Rotation paths and how fast each direction turns (degrees per step)
Each turn is a multiple of 5 degrees from 10 to 175, or 0.
Each row of a path follows its step; steps can be skipped.

step 1: [-0.07  1.15 -1.02  0.18 -1.29 -1.47  0.95 -0.64 -0.10 -0.98 -0.68 -0.26
  1.47  2.32  2.23 -0.87  0.49  0.61 -0.60  0.02 -1.38 -0.18  2.76  4.27
 -1.76  2.15  1.55 -0.17  0.13 -0.11 -0.38  0.55 -1.56 -0.41  0.94  2.35
  0.48  0.95  1.32 -0.38  0.04 -2.28 -1.97 -1.48 -0.95  1.06  1.68  2.42
  0.37 -0.29  1.05 -0.36 -0.29  1.68 -2.84  0.13  1.03  2.31 -0.37  0.57
  4.19  0.00 -0.41 -0.28  0.56  0.00 -0.95  1.84  1.82]
step 7: [-0.47  0.59  0.93  1.10 -0.48  0.20 -0.26 -0.56  0.08  1.14 -0.58 -0.77
  0.04  1.49 -1.48  1.36  1.42 -0.57 -0.92 -2.00  0.21  1.73  0.37  0.02
 -1.08 -4.93 -1.77 -0.08 -4.03  0.63  1.53 -1.86  0.77 -1.37  2.89  0.05
 -1.36 -0.93 -0.38  1.06  1.40 -1.49 -0.40  1.76 -0.10 -0.77  0.14 -0.53
  0.72 -2.75 -0.98  0.21 -1.92  0.73  0.52  1.53 -0.68  0.70 -1.29  0.33
  0.39 -1.87  1.06  1.15 -0.41 -3.66 -0.17 -2.07 -0.20]
step 10: [ 0.18  0.29 -0.34  2.67  0.25  1.61 -0.86 -0.89 -0.28 -2.01  0.01 -1.88
 -1.38 -2.34 -0.81 -2.93 -0.01 -2.74  0.19 -2.08  1.04  0.11 -4.27  1.25
  1.44 -0.58 -1.84 -0.62  2.00 -0.88 -0.03  1.43  1.38 -0.98  1.23 -0.84
  0.37  0.29  1.98 -1.64 -0.31  0.35  1.63 -1.24  1.49 -1.87  0.43  0.03
  0.37  2.62 -1.12 -1.77  1.41 -0.55  0.29  1.18 -2.59  2.08  0.03 -0.37
  1.68 -0.95 -2.51  0.24 -0.83  0.36 -0.22  0.38  1.00]
step 15: [ 0.15  2.10 -2.17 -0.42 -0.44 -0.18  0.01 -0.89  0.20 -1.34  2.35  1.75
  1.09  0.02 -0.66  1.84 -1.08  2.24  1.50 -1.05  0.14 -1.98 -0.72 -0.76
  0.04 -0.13 -0.02  0.50  2.66  1.09 -1.95  0.25 -2.18  1.92  4.28  0.42
 -0.91  1.37 -0.87  1.28  1.67 -0.41  0.49  1.02 -1.05 -0.39 -0.06  1.64
  0.97  0.32 -0.16  0.32 -3.33  0.38  0.93  1.60  0.68 -1.04  2.62 -1.17
 -1.18 -1.62  1.89 -1.21  0.18 -2.42  1.54 -2.28  0.18]
step 21: [-1.44  1.62 -0.65  0.65 -0.76  2.07  1.18  0.59  2.31  3.69 -1.38 -0.41
 -0.43 -0.58  2.36  0.67 -1.79  0.33 -0.39  0.82  0.79  0.46 -0.35  1.53
  2.17  0.90  1.64  0.14 -3.13 -0.20  0.75  0.40 -0.07 -2.06  1.26  0.27
  1.64  1.54 -0.11  0.10 -1.25  1.19 -0.27 -1.51 -1.53  0.63  0.53  3.36
 -0.35  1.57 -1.11  2.91 -1.15  2.51 -1.24 -0.42  0.06  0.71 -2.08 -0.37
  0.42  0.16 -2.14 -1.56 -1.76  1.79  0.03 -1.80  0.41]
step 28: [ 2.20  2.38 -1.78  2.84 -0.84  0.15 -1.87 -0.82 -0.60 -1.21  1.04  0.67
  0.68 -0.35 -0.01  1.36  0.63 -0.20  1.25 -2.10 -0.01 -1.09 -0.86 -1.50
 -0.74  1.56  0.29  1.78 -3.42  0.43 -0.42  1.78 -1.56 -1.54 -1.06 -0.98
 -0.63 -0.14  1.94  1.14 -0.80  1.43  1.29  2.26 -1.17  0.11  2.96 -0.42
  0.32  2.74 -0.11  3.06 -0.83 -0.34  0.93 -1.20  0.50 -1.55 -3.33  0.38
 -1.15  0.30  1.78 -0.37  0.28 -0.48  2.34 -0.41  1.03]
step 30: [ 0.30 -0.34  0.41 -1.53 -2.83 -1.77 -0.79  1.28 -0.25  0.45 -0.80 -1.83
 -0.45 -0.27 -0.34 -3.64  1.25  1.02 -0.88 -0.76 -0.28 -0.12  2.75 -1.40
  2.03  1.14  0.91 -1.27 -0.24  2.80 -1.22  0.97  2.26 -1.64  0.47 -0.44
 -0.01  0.94  0.39 -2.66  1.97 -0.82  0.71  0.34  2.75  0.47  0.73  0.90
 -0.48 -0.53 -0.67 -1.64  4.10 -0.22 -2.55  1.73 -0.94  1.77  1.56 -1.95
  0.04 -0.11 -1.42  1.58  0.11 -0.03 -0.87  1.71  0.14]
step 34: [-1.69  0.58 -0.21  0.99  0.74  0.22  0.63  2.31 -1.07  2.25 -0.11 -1.72
  0.10  2.04 -0.19 -0.67  0.90  1.81 -0.66  1.52  0.48 -2.24  2.92 -0.34
 -0.51  5.12 -0.48  0.53 -0.07  0.66 -0.80  1.54  0.53 -0.13  2.08  1.96
  1.43 -0.72 -2.00 -2.06  1.19 -2.76 -1.11 -1.07 -0.39 -1.50 -0.23 -0.02
  1.90 -1.82 -0.89  1.95  0.70  1.93  0.39  0.42  1.05 -0.81  1.43  0.15
 -1.78  0.64  0.52 -1.99 -1.78  0.45  0.39 -0.60  1.41]
step 36: [ 1.43 -1.67  1.83  0.91 -2.82 -0.55 -0.21  1.19  0.17 -1.43  0.19  0.16
  0.58 -1.57 -1.45  1.50 -0.22  0.48  1.18 -2.82 -1.62 -2.20 -1.91 -1.03
 -2.89 -1.70 -0.57 -0.67 -1.98  1.49 -0.23 -1.38 -3.18  1.04 -1.15 -1.35
  0.39 -1.35  0.74 -0.70 -0.24  0.24 -0.16  0.38 -1.93 -1.96 -1.78 -0.37
  0.43  1.02  2.13 -2.87 -0.44 -1.71 -1.03 -1.15  1.79  1.77 -0.59  2.00
  0.72 -2.14 -1.36 -0.43 -0.67 -1.56 -1.86  0.02 -0.08]
Directions:
[ 0.20 -0.70  0.08 -0.58  0.07 -0.27  0.32 -0.10  0.38 -0.38  0.37  0.16
  0.02 -0.24 -0.12  0.54  0.05  0.10 -0.27  0.08  0.36  0.27 -0.50 -0.17
  0.21  0.23 -0.51  0.41  0.10 -0.23 -0.32  0.10 -0.02  0.45 -0.92  0.17
  0.40 -0.05  0.47 -0.02  0.35  0.84 -0.35 -0.05  0.31 -0.04  0.01  0.65
  0.58 -0.18 -0.34 -0.12 -0.33  0.09 -0.01 -0.26 -0.51 -0.35 -0.11  0.04
 -0.50  0.23  0.09 -0.25  0.37 -0.75  0.09  0.08  0.36] : 110
[ 0.04  0.42  0.04  0.78  0.14  0.61 -0.10 -0.63 -0.10  0.48  0.33 -0.20
  0.12 -0.01 -0.29 -0.16 -0.33 -0.26  0.72  0.12  0.03 -0.60  0.12 -0.07
  0.01  0.05  0.06  0.56  0.24 -0.18  0.30  0.11 -0.28  0.27  0.12 -0.60
  0.36  0.15 -0.21 -0.42 -0.35 -0.09 -0.15 -0.06  0.12 -0.05 -0.51  0.01
  0.07  0.27 -0.85  0.55 -0.02 -0.23 -0.34 -0.53 -0.58 -0.15  0.42 -0.27
 -0.51  0.23 -0.27 -0.34  0.02 -0.20  0.57  0.36  0.46] : 60
[ 0.13  0.04  0.15 -0.05  0.35  0.43  0.17  0.10  0.22  0.14  0.18  0.35
  0.07  0.27 -0.18 -0.23  0.51 -0.05 -0.06 -0.35 -0.35 -0.20  0.63  0.62
  0.57  0.43 -0.33 -0.66 -0.12  0.01  0.03  0.32 -0.02  0.23  0.15  0.26
 -0.64 -0.14 -0.01 -0.60  0.44  0.30 -0.15 -0.37  1.07  0.19 -0.23  0.08
 -0.39  0.34 -0.57 -0.55 -0.40  0.05  0.58 -0.38  0.10  0.58 -0.23  0.14
 -0.14  0.20 -0.21 -0.05 -0.08  0.30  0.14 -0.54  0.15] : 90
[-0.72 -0.20  0.08  0.38 -0.07 -0.34  0.29 -0.39 -0.17 -0.30  0.24 -0.09
  0.15  0.79  0.89  0.18  0.47  0.33 -0.07 -0.36 -0.08  0.42 -0.26  0.38
 -0.09  0.37 -0.18  0.01 -0.33  0.46  0.64  0.05 -0.35 -0.39  0.26  0.47
  0.52  0.45 -0.02  0.34  0.38 -0.35  0.52  0.31 -0.04  0.18 -0.48 -0.08
  0.28  0.01 -0.19  0.61 -0.44 -0.11  0.28 -0.22  0.03 -0.07 -0.17 -0.40
 -0.23 -0.21 -0.08 -0.54  0.39  0.21 -0.19 -0.22  0.39] : 55
[-0.38  0.51  0.41 -0.33  0.09 -0.26 -0.14  0.07 -0.15 -0.55 -0.14 -0.15
  0.20  0.58 -0.44  0.43  0.44 -0.48  0.36  0.49  0.20 -0.02  0.27  0.02
 -0.43 -0.05 -0.06  0.11  0.31 -0.55 -0.40 -0.51 -0.32 -0.25  0.27 -0.09
  0.45  0.02  0.43 -0.51  0.52 -0.16  0.30 -0.02 -0.19 -0.08 -0.06  0.50
  0.65  0.49 -0.63 -0.10 -0.19  0.30 -0.14 -0.10  0.40 -0.25 -0.35  0.20
 -0.04 -0.03  0.34  0.62 -0.34  0.66  0.30 -0.05 -0.47] : 130
[ 0.39  0.63  0.05 -0.35  0.18 -0.18 -0.13  0.62 -0.06  0.28 -0.26 -0.10
  0.06 -0.46  0.45  0.32 -0.43  0.26  0.76  0.17  0.07  0.02  0.17 -0.10
  0.26  0.52  0.15 -0.15  0.50 -0.02  0.29  0.12 -0.14  0.21  0.30  0.19
 -0.46 -0.56  0.27  0.72  0.12  0.07 -0.54  0.37 -0.04  0.22  0.32 -0.10
  0.36  0.45  0.09  0.60 -0.45  0.48  0.16  0.20  0.40 -0.37 -0.18 -0.38
 -0.35  0.38  0.04  0.17  0.39  0.43  0.05 -0.16  0.83] : 110
[-0.15 -0.23 -0.18 -0.34 -0.38  0.61  0.45  0.41  0.02 -0.26  0.23 -0.90
  0.15 -0.44 -0.67  0.19  0.44  0.19  0.41 -0.27 -0.20  0.72  0.67  0.15
  0.23 -0.04 -0.37  0.12  0.08  0.31 -0.26  0.01 -0.30 -0.37  0.17 -0.12
 -0.14  0.38  0.43 -0.06 -0.61 -0.77 -0.41 -0.50 -0.32 -0.05 -0.15 -0.07
  0.30 -0.35  0.23  0.00  0.12  0.07  0.16 -0.09 -0.47 -0.06 -0.65 -0.60
  0.22  0.39 -0.28 -0.01 -0.01 -0.13  0.03 -0.13  0.08] : 110
